(in the rows, 128 means zero)
Y: a few groups of rows, each row roughly a mix of its group's hidden directions; some rows fit no group:
Y (126 x 11):
[[179 138 158 158 102 111 118 118 151 118 150]
 [145 136 103 170 122 117 140 165 163 123  93]
 [163 107 155 110 118 152  95 135  87 129 105]
 [164 168 103 122 133 111 103 129  91 103 145]
 [141 145  89  96 151 113 112  85 131 159 125]
 [120  89 143 109 120 106 155  73 123 144 124]
 [ 88 119 142 138 168 150  95 157 151 127 110]
 [133 179 143 123  98 135 151 113 156  90 119]
 [135 175 150 161 118  97 116 125 147 119 166]
 [110 109  90  98 166 159 124 128 109 142 100]
 [162 127 161 117  79 110 149 119 139 102 148]
 [132 137 169 152 183 123 148 125 160 123 129]
 [148 122 170 100 111 132 133 141  78 151 144]
 [142 151 135 157 140 132 108 166 166 159 101]
 [128  82 115  91 124 128 110 101 138 168 106]
 [166 116 169 109 143 154 110 162 112 108 115]
 [133 141 179 151  87 101 101 143 136 121 134]
 [159 150 108 152 130  82 147 112  98 130 153]
 [122 109 104  91 152 143 135  89 104 111  94]
 [125  76 162 160 114 147 153 132 106 111 125]
 [ 61 114 107 116 131 131 146 110 149 137 108]
 [109 187  79 139 134 123 146 123 135 122 133]
 [ 65 141 119 136 151 117 112 159 125 148 113]
 [ 65 124 146 140 116 136 164 136 106 116 139]
 [136 113 104 115 111 108 119 144 179 170 149]
 [113 123 166 162 144 161 134 120 104  83 131]
 [104 147  86 135 148 122 118 142 153 175 106]
 [ 78 105 156 139  98 135 144  96 110 144 126]
 [150 138 127 145  82 116  94 135 125 177 134]
 [142 145 119 138 109 124 155 151 121 150 191]
 [177 148 128 106 136 144 139  99 148  85 132]
 [139 187 150 129  95 136 114 104 147 114 145]
 [111 135 108 129 121 106 155 139 101 132 191]
 [128  79 135 138  92 100 115  97 121 159 116]
 [115 117 123 132 156  94 171 132 156 120 171]
 [122 122  89 116 161 138 166 115 158 117  92]
 [116 167 119 148  90 131 174 111 113 120 106]
 [121 146 126 140 128 122 158 126 190 129 167]
 [149 139 141 171 112 136 161 104 150 120 169]
 [140  99 174 116 127 144 175 115 131 100 119]
 [148 175 134 126 100 102  87 134 146 141 105]
 [ 80 127 173 151 108 123 103 156 127 132 135]
 [174 170 111 130 137 102  98 116 117 142 149]
 [140 137 160 146 113 103  86 134 136 170 156]
 [102 113 145 104 136 130  95 134  83  86 128]
 [142  97 186 139 127  98 116 126 153 131 108]
 [112 102 141 115  79 141 147 118  78 135 129]
 [135  97 135 184 129 142 152 152 135 116  96]
 [170 127  94  97 117 147 147 124 155 162 141]
 [113 118 143 139 133 147 174 120 148  74 111]
 [124 145  89 154 140 139 106 124 180 109 105]
 [158 120 143 152 124 129 111 132 159 178  93]
 [162 114  90 108 114  89  97 116 137 153 139]
 [135 123 186 124 129 123 143 132 136 170  92]
 [101 143 142 163 129 115 134 173 104 163 109]
 [169 133  99 109 165  96 137 113 109 110 153]
 [ 92  78 159 131  89 139 144 132 130 135 134]
 [119 130 110 115 147 166 176 120 118  92 102]
 [107  95 138 125 137 164 132 149 180 128 104]
 [163 145 127 151 111  90 134 143 150 119  81]
 [159 159 138 154 126 127 119 157  93  84 134]
 [148 126 126 154 125 146 101 118 167 143  74]
 [116  97  94 103 119 156 172 127 131 104 105]
 [140 144 140  93 117 155 111 129 163 103  83]
 [157 160 114 168 165  98 119 121 142 126 153]
 [104 124 130 177 152 170 119 131 116 132  93]
 [117 153 128 165  96 137 113 135  81 116  97]
 [118 129 158 118 174 115 151 171 138  98 138]
 [139  99 172 121 107 143 140 130  76 133 108]
 [176  87 152 123 129 125 144 150 158 127 152]
 [118 108 140 106 104 132 131 127  64 114  99]
 [ 90 132 132 107 129 125  64 141 109 138 115]
 [137 124 182 183 127 130 140 135 117 115 113]
 [110 142 137 120 148  94 102 141  70 108 122]
 [ 79 110  98  92 153 118 124  98 132 123 113]
 [118 119 154 124 138 104  68 164 141 137 140]
 [ 99 143 117 115 183 114 123 147 164 106 130]
 [141 158 122 161 108 102  88 169 118 117 134]
 [160 131 152 176 110 135 158 113 152 102 142]
 [134 158 163 166 115  96 111 131  95 103 129]
 [ 98  96 164 159 104 112 112 135 147 160 118]
 [133 114 127 124 117 168 185 109 150 100 125]
 [103 131 108 146 136  94 154 152 114 144 178]
 [122 124 131 128  78 121 109 105  72 131 141]
 [130  78 148 129 153 119  94 161 114 124 100]
 [132  72 126 165 127 135 131 127 106 111  90]
 [117 141  89 175 127 135 141 127 175 113 121]
 [110  94 124 133 150 103  99 146  77 137 108]
 [159  99 113 126 129 109 145  71 123 147 108]
 [165 118 103 102 142 142 158 119 105  81 126]
 [115 106 145 114 149 131  99 173 174 142 120]
 [134  68 126 133 107 136 165 136 149 153 140]
 [ 95  89 134  80 153 136 111 142 130 102 130]
 [154 112  99 118 138 141 104 147 105  85 164]
 [103 120 109 119 142 129  90 137  78  95 109]
 [132 175 116 140 116 169 109 163 126  99 123]
 [129  91 173 123 139 135 128 136  95 117  83]
 [122 165 141  94 130  83 113 134 122 101 159]
 [101 157 149 196 129 134 134 128 120 119 130]
 [111 117 113  98 146 138 123 149 192 144 119]
 [121  98 168 111 112 119 148 110  80 150 116]
 [115 158  99  91 118 113 117 114  77 147 129]
 [128 103 119 147 122 114 165  71 117 132 101]
 [166  87 138 102 150 109 134 128 124 126 172]
 [141 147 175 106 123 163 148 121  99 152 105]
 [ 95 129 176 157 110 115  94 149 110 127 140]
 [144 136 142 143 128  90 132 130 161 125 187]
 [149 101 128 132 150 145 110 113 164  94  86]
 [103 132  94  97 128 123 127  86 124  87 151]
 [141  87 122 121 115 178 132 120 120 139  85]
 [138 139 125 147 107 162 183  97 141 108 132]
 [ 87 137  99  95 144 153 147 118 108  93 117]
 [144 128 114 171  91 135 124 118 141 178 111]
 [152 126 115 123  97 173 145 116 101 146  88]
 [126  99 180 106 127 118 140 111 104 153  96]
 [128 154  89 157 137 148 112 144 168  95 123]
 [149 160 114 131 123 150 133 117 193 114 136]
 [109 129 121  85 175 148 107 155 138 105 115]
 [147  93 117 133 105 100 111  90 125 168 106]
 [121 103 112  71  96 120 146 136 149 156 132]
 [135 111 148 126 164 140 115 132 157  92  80]
 [100 136 149  95 131 110 135 141  71 132 152]
 [149  98 118 121 164 129 101 115 167  95 106]
 [116 111 157 182 105 100 110 139 110 115 107]
 [ 86 126 115 156 143 119 104 142 108 125  77]
 [130 118 141 152  99  80 134 158 110 131  89]]
which group is each row in? (one row of each group first):
[138 141 172 186 118 125 129 138 103 109 120] | H
[112 100 138  91 144 144 138 124  81  90 124] | U
[142 127 121 110 116 135 113  70 170 136 102] | D

[118 171 136  95  87 149 128 113 119 110  97] | U
[124 156 174  83 145 116 129 155 115 145 143] | D
[145 110 125 112 191 126 139 127 155 102 107] | H
[170  95 146 143 110 135 148 172 146 109 132] | H
[160 104 178 111 129 152 122 125 122 123  87] | D
[ 99 181 129 115 125 157 119 145 123  88 114] | D
[138 113 129  81 151 133 102 124 105  80 142] | D
[ 89 121 152 106 176 100 140 133 136 105 110] | D
[125 138 161 115  64 145 141 120 127 108 106] | U
[127 160  82 137 167 124 151 125 126 118  91] | U
[142 176  98 103 145 149 109 165 146 132 136] | H
